Each named move below is a turn or a mirror, shown by a few rows before and after it. Which moves, in which order, take the first row of each later pair to the second? The first pair is answered.
move pupoz:
[  5  -9   1  11  -2   6  -6  -2 -10   3  -6  -6  -1 -15 -12  10   4  -4
   2 -12  -4   9   5  -5  -9  -5   7  19  11] => [  4  -7   0   9  -2   6  -7  -2 -11   5  -5  -5  -2 -15 -14   9   4  -3
   1 -12  -4  11   5  -4  -7  -7   7  19  11]
[  3 -18 -12   8   2  -4  15  -2   9   3  -6   4   6 -16   9  12  -7  15
  -3   3   7   7  -3  -3   9   5 -11   2  -4] => [  8 -23 -14   7   2  -4   9  -5  14   2  -2   1   5 -13   8  12  -3  15
  -3  -1   7   4  -5  -1   5  11  -7   2  -4]
[ 23   7  -5  -7  10 -10  -1  -9  11 -10  15   2  -2   4 -10   0  18  -5
   0 -10 -15 -12  -8   9  -3  18  13  -6   3] => [ -9  25   1   4   2   0  26   1 -14  -8 -11  19  -6 -14  -2   2   5  -6
   5   9 -14   1  -4   3  14  -9   1  -9  -5]
move pel:
[  8   3   4  12   3 -11   5 -13  -7  -7  10   5   0  -3  -5   5  -8   6
  -3   3   7  -5  -8  -1  16  -4  -5  -3  -6] => [  7   3   1  12   3 -11   5 -13  -7  -8   9   3  -1  -3  -3   4  -6   5
  -3   4   7  -5  -8  -3  17  -4  -4  -4  -6]
[  6  -2  -4   3   1   2 -14  -4  -6   3  -4  -9 -14   2  -2  11   2   0
  -1   6   9   9   0   2  -4  -8  -4  15  17] => [ -2   4   0   3  -2   8  -5  -4  -6   1 -15  -5 -15   8   1  13  -3   0
   6  14  10   5   1   7  -1 -10   0   2  11]
[ -6  -3   4  14   5 -10  -7 -12   5 -12  -2   3  -6  -3  -4  -4   0  -2
   4  -7   9  -5  -2  13  20   3   1   0  10] => [-13   4   3  15   4  -6   4  -7   3 -14 -10   9  -4  -3   1  -5  -3  -1
   8   0   6  -6  -2  12  22   0   5  -7   0]
move molo:
[  1   1   8 -11   3  -2 -11  -9  11   1   0 -20 -15  24  -4   6   6  -4
   1   6   6 -20 -11  10  -1   2   1   2  12] => [ -1  -5  11 -14   2  -3  -3  -9  17   0   6 -14  -5  22   2   0   4  -3
   1  -4   3 -26 -12  10  -1  11   2  -8   6]
[  8 -19   1  -1  -5  -4  19   2  -3  -3   0   7  25 -16  11  -6   7   6
  -2 -24   0   7  15  -5  -6  -2  -8   5  -5] => [ 10 -16  -1   7  -5  -3   8   3 -14   2  -5   2  12 -19   7   3  10   6
  -4 -11   3  17  20  -4  -6 -17 -15  19   5]
[ -7 -11   8  10  -8  -6   4  -2 -10   0   1   8  -2  -8  -2   2  -2  -2
   4  -5   6   3   2  -7  11  -8 -11  11  10] => [ -3  -4   4  10  -5  -6  -4   0 -12  -3  -3   2 -13   0  -6   8   1  -3
   5   5   8   5   3  -3  14 -11  -7  15   8]
[  7   1   3   5   2 -10   4  -2  -1  -7   5   5   4  -6  -3  -4  -2  -2
  -6  -4  -5   2  -6  -9  10   3   0   4  -5] => [  6   0   4   4   1 -10   6  -2  -1  -4   4   5   3  -7  -1  -3  -3  -1
  -7  -4  -4   5  -5 -11  10   2  -2   6  -3]
move vabo:
[-10 -12 -15  -3  -1  -8   5   0   3  10   0   4   1  -8   1  -3  -4   8
   1 -13   1  -1  14  -2  -8   1  -3 -16 -13] => [-14  -5 -15   1  -3  -3   7   1  -1  11  -9   2  -8  -5  -1   4  -5   6
   6   0   5   0  16   0  -6  -6  -3 -19 -13]
[-14  -6   4   8   6  -9   6   1  -1  -4   6  16   6 -10  -6  -7   6   0
   1  -2  -6   0  -5   6   2   7   1 -13 -13] => [-16   0   2   8   6  -6   7   3  -5  -5  -4  15   0  -7  -6  -2   6  -1
   4   9  -5   1  -3   9   5   2   1 -14 -12]
[ -9  19   8   0   8  -8   2   3  -1 -17  -2   9   7  -4  -8   3  -3  -6
  -4  16   0  -1  -1   2  16   5  17 -18   4] => [ -4  10   7  -4   9 -13   2   0   4 -16  11   8  19  -8  -7  -5  -1  -3
  -8   2  -4  -3  -4   0  10  15  14 -16   4]
[-11 -10  -2   2   0   6   0   5  -2   4   5  -7   3   0  -2   5 -17 -11
  12 -11  11 -15  12   7   5  12  -7  -8   1] => [-13  -8   0   2  -1   8   1   6  -5   1   1  -7   1   2  -4   7 -17 -11
  13  -8  13 -15  12   7   6  10  -5  -8   1]
move bap:
[ -7 -11   2   1  -2   5 -14   1 -10  12  -2  -8 -10  -7  -1  14  -2  -3
   2   2   9  12   6  -2 -14 -11 -11  14  31] => [ -2 -15   5  -5  -5  10 -15  -4   0  13  -3  -8  -7   4   1  18  -2  -3
   7   0   9   0   5   7 -22  -3  -6   3  32]
[ 2 -2 -2  6  2 -8  1  1  5 -8  8  0  5 -1 -6 -6  4 -3 -7 -9 -7 -3 -2 -2
  1  2  1  5 -2] => [ -4  -1  -5   7   2  -4   6   5  -2   1   1   5   8  -8  -1  -5   0  -3
  -6  -5 -10   0   1  -5  -3  -2  -5   6  -3]
[ 13  -4  -7  -8   5  -3 -12   4   5   1   9   4   2  13   1   2   6  -7
 -13  -4 -11   0  -7   9   0   9  -2  10   6] => [  6  -1 -10  -2   5   0  -6  10  -6   3   6   8   3   2   3   1   6  -5
 -17   0 -13  11  -2   3   1  -2 -11  17   5]
[  2  10  -2   0   6   0  -2   3   7  -7   1  -3   4   7   6  -6   5  -3
   0 -10  -2   3  -4  -8  -4   4  -1   6  -7] => [-1  9 -2  2  4  2 -1  4  5 -5 -2  0  4  5  7 -6  3 -2  1 -9 -4  5 -2 -9
 -4  2 -3  8 -7]
Then:
(two moves a pair)
[  7   3   2  -7   0   5   1   6  10  -6 -10   5 -12  21  -1   6  -8  -2
   3  10   2 -15   3   6  -5   2  19 -10 -13] => [  7   4   2   0   2  -7   6   8   8 -17   3  10 -10  12  -3  -8  -7  -3
  -5  -1   0  -9  -3   0  15   0  18  -6 -21] | bap then molo
[  3   8  -5  18  -7  -7   8  14 -17 -12  -4   6  -3  -1 -15   6  10  10
 -11  14 -12  13   3  -5  20  -7  -2  10 -22] => [ 17  -7  -7  -4  -8   5   1   2   9   2  -5   0  17  20  -7  12  11  12
  -3   4 -16 -12   7   2 -17  24   9 -12 -16] | bap then pupoz
[  2   4  -7 -10   7   4  -4   5   9  -7   1  -5  12   8   4  -2  -1  -9
  -2 -10  -2  -2  -9  11  11   6  21  -6  -9] => [  3   4  -7  -3   8  -5 -10   7  -1  -8   7  -6   5  -3   0  -3   2 -11
 -10 -13   1  11  -7   7  18  -3  12  11   3] | bap then pel
[ 13 -18   2  14   9  -1 -14   0  -2  12   6  -2 -11  -2   1  10  -6  -3
  -8  -8   2  -1 -11  14  16  -2   3  14  18] => [  7 -20   4  15   8  -2  -6   1  -6  14   6   4  -2 -13   5   2 -10  -1
 -10 -15  -1   1 -10   6  20  -3  -5  15  17] | pupoz then vabo
[-17 -18   6  10 -11   0   8  -4  -8  11  -1   7  17 -13   9  -7  -6 -14
  -5 -19   4   5  -6  -4  -2  -6 -28  11   9] => [  0 -24   9  10  -9 -11  -5 -14   9  -5  16  -3   5   2   0  -8   0 -18
  -5 -29   8  -7 -16   6   8   5 -11   5  12] | bap then bap
[ 10   2  11  10   5 -12 -23 -14  -4  -5  28  -5   3   7 -20  -8  10   2
  -7 -14   2  -6 -18   2  12  -1  19  11  16] => [-12  26  10  10   2   3  14  -3  -8  -9   2  13   7  13 -12  -7   0   6
   3   9  -5 -11 -15   2  19  -8  28 -18 -16] | pel then pel
[  1   7  -2   5  -9  -1  10  -4  12 -19 -11  -1  -8  26   5  14  -7   1
  18  16   0 -10   9  19  10  12  34 -34 -15] => [-24 -14  14   6 -21  -2  29  -9  -2   4  -7  17  21 -11  24   1 -18   6
  17 -14   1  -4  13   4  -1   4   3 -32   2] | molo then molo
[-11  -8 -13  -2  -4   7  12  -9   9   6  -1   4  11   6  -4  -3 -11   8
   8  12  -6 -19  -8  -1   1   7   4  -7  -3] => [-12   0 -19   2  -1   8  14  -2  -1   8  -7   4  10   1  -7  -2 -10   7
   4  21  -9 -11  -5  -7   3   0  -1   2  -7] | pel then vabo
[ -8   7   6   6  -3   1  16  -2   3 -14  -3   7  -6   2 -10   0   6  -2
  -1  -2   5   4  -6  -2  23  -1   8 -13 -23] => [-10  -8   9   5  -5  -4  17  -6   1  -6   7  12   6 -13  -4  -7   4   0
  -5 -18   5   6  -4  -8  16   2  -3  -6 -15] | vabo then molo
[ -7  -2  -1  16   4 -19   6  22 -16   0  13   3  -3 -23   4  -5  -4   2
  -9  -9   3  16  -3 -10  16  -8  -9  23   9] => [ 13  -2  -9  13   9 -22 -15  21  -5  -7  18 -10 -16  -4  -6   1   4   0
 -11  -4   4  10  -5  -3  14   1   5  27   9] | molo then pupoz
[ 20  11 -11  -3  -9  -4 -18 -10   8  -4  19   4   4   5  -2  -2  -4  -8
  -1 -17  -1   4  -2   2  -6  10  10  11  -4] => [ 13  20 -16   2  -8  -2 -15  -1  -7  -1  13   7  -1  -4  -2   1  -4  -8
  -7  -5  -4  16   1  -5  -2  -3   5  22  -7] | bap then molo
[  1  13  -8  -5   4   3   3   6  10  -6 -16   0  -1  16  -5   6   0  -4
   3  14  -5  -7   1   2   3   3  12  -5 -23] => [-11  12  -3  -1   1   1  18  11   3  -3 -14  11  13   0   4  -4  -6  -2
   0   5 -10  -1   3  -8   7  -2   3  -4 -27] | vabo then pupoz
[ 11   6  -3   2   0  -1   4   9  -6   3  -7  15  14  -9   2  -1   5   0
   4  -7 -20   3  12  -1  -9   4   8  -5  -7] => [ 17   2  -3  -2  -1  -3  -5   8  -5   5  -2  10  13  -8   0   1   8   2
   1  -9 -18   2  11  -1 -12   9   7  -1  -2] | molo then pupoz
[  6   4  -5   5   8   4 -14   7  -5   4  -2  -8  -9   9   0  15   2   5
  -9  11   3   0   3   3  -9   5  -3  22  14] => [  6  -6  -4   3   9  -2  -9   5  -2   7  11  -5   5  -1   4   3   2   7
 -14  -8   0   1  -1  -7 -11  12  -8  21  12] | pupoz then vabo
[ 10   9  -9  -4  14  21 -12   2  16  14  -6  -4   3  18   0   2  10  -3
  10  17  -5  -2  -2  13 -16   4   7   8   2] => [ 11   4 -10  -6  18  16  -7   3  20  14   1   2  15  10   4  -8   9  -1
   6   7 -12  -3  -1   6 -19  12   4   8  -4] | pel then vabo
[-10  -4   8   7  -6   4   4  -4 -13   6 -10   0  -8  -8  -1   4  -2  -1
   3   5   9   4   6   1   2 -18  -9   3  13] => [  9  -5  -1   3  -1   1 -14  -8   2  -3  -1 -11 -18  11  -9   9   5  -4
   1   8   7  -3   5   8  -1  -4   6   4  11] | molo then pupoz
[ -7  -1   2  -4  -2   9  -4  -4  -5  12 -14  -2  -1  -4  10  -4   3   1
   1   8   1  -1  15   2 -13  -6  -7  -4  -2] => [-11   3   6   0  -4   7   1  -6  -7   4 -16   2 -11  -1   8  -4   0  -1
   6  12   7   0  12   6   1 -11  -3 -10  -5] | bap then pupoz
[ -9 -11   7  23 -12  -8  -9  -6 -13   2  17  -4  -6  -9   3   5  -5  -1
  -1 -10   4   3  -8   2  12 -13 -12   6  25] => [ -4 -19   5  12 -11   0 -13 -11  -1  13  16  -7   6  -3  10   8  -2   3
   3 -13   2 -10  -3   6 -15   3  -8  -3  28] | bap then pupoz
[  0 -15  -2  -6  -6   3  -6  -3  -1  17   4   0  11  -5   4   0   2   5
  -2 -11   2   1  -2  -6 -19   8  -7   5   7] => [  7 -13  -3  -4  -4   0 -16  -5   1  13   3  -6   2   4  -1   6   5   2
  -2  -4   6   1  -2  -2 -17   9  -4   8  12] | molo then bap
[  8  -5 -11   2   4 -11   7  14  -7 -16  11   8   3   1  -5 -10   4  10
 -23  10  -6  16   3  -2  16   1  -6  27   5] => [ -5  -8  -5   0  -3   3  10   9 -19   1  -7  10   4  -6   3   3  -2  12
 -13  18   1  17  12   0  -2  -8 -17  24  20] | pel then bap
[  0   9 -12  -6   1   8   4   6  -1   4  -9   0  12   5   5   6  -1   0
  -1  14 -14   2  10  -5  -8   4   3   0 -12] => [  9   9 -11   2   4  -5  -4   8   0 -11   5  -6  -2   7  -6   3   6  -2
  -8   9 -12   5   3  -4  10   0   9  10 -10] | bap then bap
[  0   3   3  -3   6 -12   0   4 -10 -22  10  -2   6  -4   4   0   4   7
 -10  -1  -7   4  -3  -9   5   5  -1  12   8] => [  1   0   6 -13   1  -3   4  -1  -1 -16   2  -2  16   3   9   4   2   8
  -1  -2  -6 -11   0  -3 -13  16   4  -4   8] | bap then bap
[ -9 -11  12 -10  -4   3  16 -13  14   2   2   8  16   0  12  -5 -10   2
   7 -17   3 -17  -2   4  -8  11   0 -22   3] => [ -2   0  10   4  -2  -6   3 -13  13 -21   3  -2 -16  14  -3   4  -6  -6
   7  -1  14 -11  -9  16  22  -1  13 -15   5] | vabo then bap
